[[61 39 54 67 88 61]
 [95 15 60 36 61 36]
 [15 49 21 16  9 95]] => 49

[[27 37 63 40 12]
 [21 15 23 16 27]
 [41 33 79 39 16]] => 33

[[225 450 405 932 419]
 [ 48 483 681 107 161]
 [613 495 788 603 678]] => 495

[[3 6 1 5 7]
 [3 7 3 3 8]
 [4 2 8 2 0]] => 2

[[2 7 4 9 2 4]
 [5 3 4 3 1 7]
 [1 5 3 6 5 0]] => 5

[[2983 4378 5662 6344 7998 6960 7791]
 [7331 5485 3720 4314 6949 5416 3944]
 [3158 5760 4604 5686 7301 5315 7459]] => 5760

[[6270 6370 6376 4850 5666]
 [7648 3225 7492 4842 5940]
 [2779 5895 6058 4427 9412]] => 5895

[[2 2 8 4]
 [3 2 1 7]
 [2 2 2 0]] => 2
---
[[-15  23   0  -2]
 [-26   1   5   0]] gives 5

[[ -2 -12   0   3 -35 -20 -16]
 [  2  -7   9  -7   9  -6   4]
 [ 16   4 -10 -12  24  17  18]] gives -6

[[-14   6  28  -9  29]
 [-11  10  17 -12  22]
 [-26   4  14   4  32]] gives -12

[[ -6 -33  -9 -16]
 [ -3  22 -14  23]] gives -14

[[ 32  -6   8  11 -26  -9 -32]
 [ -4  19 -17  -3 -15 -12  22]] gives -12

[[ -2  10   2 -15  -1  -1]
 [  1   2 -14 -27  -9 -11]
 [ -5   3  10  18  10   1]] gives -9

[[  0   3 -20  -8]
 [ -4  15  12   9]
 [  7 -20 -27 -29]] gives 12
---
[[ 34  19  34  -7  -1  -9   1]
 [-10   7 -17  -1  -7   5  -6]
 [ 23  25  24  -3 -14  -7 -27]] => -14

[-34  -7   9  -3] => -3

[  9  28 -11  18] => 18

[[  0  -1  -7  -5  -7 -10  22]
 [-33 -16 -10 -25  12   4  29]
 [-15 -28   3  -8  29 -15   3]] => -25

[[ 11 -13  27  35   7  21]
 [  3 -15  12  10  -8   9]] => -8

[ 8 26 18 30] => 26
---
[[ -9  10  -5   6 -21   8  21]
 [ 30  19  -9  17  10  24 -19]
 [ -5 -11   8 -25   9  -1 -23]] gives 30

[[-28  -2  -7  24  12  24  -2]
 [-18 -21  17 -11  21 -15  33]
 [ 24  21  -2 -27  33 -15   9]] gives -18

[[ -8  25  -6 -13]
 [-25 -29  -5  12]
 [ -9  14  -9  -9]] gives -25

[[ -8  25  23  23   3]
 [ 19 -12  -2 -21  -1]
 [-15   8  10   5 -11]] gives 19

[[ 15 -23  22  34 -15  31]
 [  8 -13  15  23  -9  23]
 [ 12 -14  16  28 -12  26]] gives 8

[[ 25  -2 -11 -13  17  13]
 [-15   2  18  17   4  -9]
 [ -5 -16  13   9   7   1]] gives -15

[[-17 -12  -2 -28]
 [ -5 -10 -14 -34]
 [-14  -1 -10 -34]] gives -5
---
[[-46   3  -8  12  -6  22 -23]
 [-32 -25  -8  28  21 -43  44]] out -46, 44

[3 7 5 7 2 8] out 3, 8

[[1731 4226 8503 4315]
 [6847 3937 4643 3200]] out 1731, 3200

[[582 620 403 307 479 530]
 [804 772 539 201 536 728]
 [751 771 893 522 484 754]] out 582, 754

[[ 2 29  5 57 35]
 [41 39 59 64 78]
 [24 49  9 78 65]] out 2, 65

[-44  30   4 -38  17  21  12] out -44, 12

[[5735 5331 7903 3055 4093 4117 4118]
 [6128 5809 7003 3062 4202 4128 3930]
 [5848 4721 4778 5239 5834 5275 4575]] out 5735, 4575

[7 9 6 2 7] out 7, 7
---
[[-2, -7, 26, 20, -26, 23, -7], [-23, 2, 21, -11, -8, 3, -11]] -> -2
[[6, 11, 5, 17, 8, -9, 22], [21, -28, -4, 27, -22, -23, -1]] -> 6
[[-9, 15, 18, 12, -10], [-24, 4, 29, 12, 0]] -> -9
[[-4, 1, 2, 25], [19, -1, -7, -16]] -> -4
[[-11, -6, -5, 28, 28], [4, 6, -12, -17, 22]] -> -11
[[17, 17, 6, -1, 27, -6, 19], [21, 10, 5, 0, 23, -8, 20]] -> 17
[[5, -10, 2, 0, 17, 21, 1], [-6, 4, -7, -2, -23, -30, -11]] -> 5
---
((0.6, 1.2, -0.6, 1.2, 1.6, -0.5, 0.9), (0.0, 1.6, 0.1, -1.3, 1.3, -0.6, -0.6)) out -0.6
((-0.10, 0.00, 1.26, -0.19, -2.14), (-0.58, -0.03, -1.02, -0.02, -2.06)) out -2.06
((-2.1, -0.7, -0.6, -1.9, -1.1, 0.9), (-0.5, 0.0, 1.5, -2.0, -1.4, -0.6)) out -0.6
((-0.642, 0.192, -0.648, 1.551, -1.280), (0.112, -0.699, -1.346, 1.149, 2.099)) out 2.099
((3.45, -176.32, 27.04, 94.29, 0.00, -55.94, -98.02), (11.61, 154.11, -59.29, -31.16, -19.21, 161.94, -39.64)) out -39.64
((0.118, 0.182, -0.204, 0.065), (-0.151, -0.126, -0.105, -0.145)) out -0.145
((21.4, 106.7, -41.4, -62.9, -22.4, 90.5, 150.2), (-147.9, 137.1, 19.9, -47.9, 76.6, 38.7, -64.1)) out -64.1
((-93.949, 128.094, 138.121, -108.906), (-46.657, 198.639, -1.649, 2.362)) out 2.362
---
[[225, 141, 203, 32],
 [227, 125, 222, 74],
 [228, 133, 218, 56]]: 133

[[-3, 27, 4, -17, 3, -4],
 [13, -50, -14, 17, -7, -24]]: 17

[[4, 4, 6, 3, 3, 7],
 [4, 6, 3, 6, 1, 5],
 [4, 3, 5, 3, 8, 7]]: 3

[4785, 8911, 1104, 9905, 3438]: 1104

[5, 158, 254, 222, 194, 85]: 222

[9, 1, 3, 7, 7, 8]: 7

[[-8, -34, 25, 14],
 [37, -18, -6, -15]]: -18

[2, 3, 1, 7, 4]: 1

[78, 72, 95, 52, 94, 20, 67]: 94
---
[ 31 -21  20  16  -4  33] ⇒ 33
[-13 -16  19  25 -14] ⇒ -14
[ -3 -14 -13 -30  -2 -10] ⇒ -10
[ -6   0 -29 -12] ⇒ -12
[  3  10  -8 -10 -25  -3  32] ⇒ 32
[-20   7 -14  26  13  23] ⇒ 23
---
[[ 19 -15 -11 -11  29 -15]
 [-34  12  -4  -4  14 -26]] | 29

[[ 26 -10  13   4  -2   3  -9]
 [-18  20  -7   0   6   8  24]
 [-18  20  -6  -2   6   5  22]] | 8

[[ 11   1   7  26   0  13]
 [ 12  -5  10  23   7  17]
 [ 13 -13  15  20  17  23]] | 7

[[ 18  22  -3 -25  -6]
 [ 12  13  23  12 -10]] | -25

[[  6  -2  -2  -2   0   4   0]
 [ 18  15 -13  -6 -27 -11 -10]
 [ 28   6 -12  -7 -15   4  -3]] | -11

[[-27 -22   6 -19]
 [-13  -8   0  -9]] | 6

[[ 11   5  31 -30]
 [  6  -5  19 -30]] | 31
---
[[  2  -9  -6  -3   5   2   1]
 [-14   0   3  24  31 -15   0]] yields 5

[[ 28 -27  -3   7  24]
 [-24  25 -20  10 -10]] yields -3

[[ 22 -32 -33  22]
 [-11  -3   6 -17]] yields -32

[[ -6 -31  -6  -8]
 [-17 -27   1  11]] yields -31

[[-11  -1   8  -8  -6  16  17]
 [-10   7   6 -31   1  12  -8]] yields -6

[[ -9  13   6 -25 -12  -4  13]
 [ -5   2  -6 -28 -12   1  19]] yields -12

[[ -4   7  16   8  -8   5  30]
 [ -6  11   9   1 -20   9  17]] yields -8

[[  0   2   5   0  -1  -3   0]
 [-22  -2  -8   4 -23  27 -32]] yields -1

[[ -3  -2  20  23 -32]
 [ -5  18   7  -1 -26]] yields 20
---
4741,7295,8923,5208,2897,8570
6550,3159,4583,6506,5248,3700
yields 6506

3114,5403,6111,8577,7572,5949,3593
1253,8257,2150,1331,4214,8587,8592
8428,5259,8474,8218,7094,4543,1780
yields 4214

210,111,208,47,53,228
95,211,78,197,207,94
yields 197

564,730,900,430,662,818,449
246,592,417,611,379,423,700
yields 379

462,875,-180,292
-324,-749,299,-177
-62,-350,201,-93
yields -749

18,39,76,32,25,38
74,23,39,24,62,45
yields 24
---
1	0	-29	-2	-2
-2	-1	13	-1	-4
→ -2

-2	-3	-4	26	1	15
10	4	-9	7	0	-10
19	-2	0	-15	-1	11
→ -10

22	16	-25	14	4	2
3	1	0	2	16	-3
2	15	1	-10	6	-5
→ -3

5	-14	20	-27	8	11
21	16	8	-17	-24	2
17	-7	-12	5	8	-12
→ 2

4	-3	32	24
22	-14	9	16
18	-16	0	7
→ 16

0	2	2	1	2	-3
-1	-7	1	-12	-18	10
1	15	3	19	33	-23
→ 10

-14	-11	1	27	1	-2
34	5	22	34	-6	26
→ -2
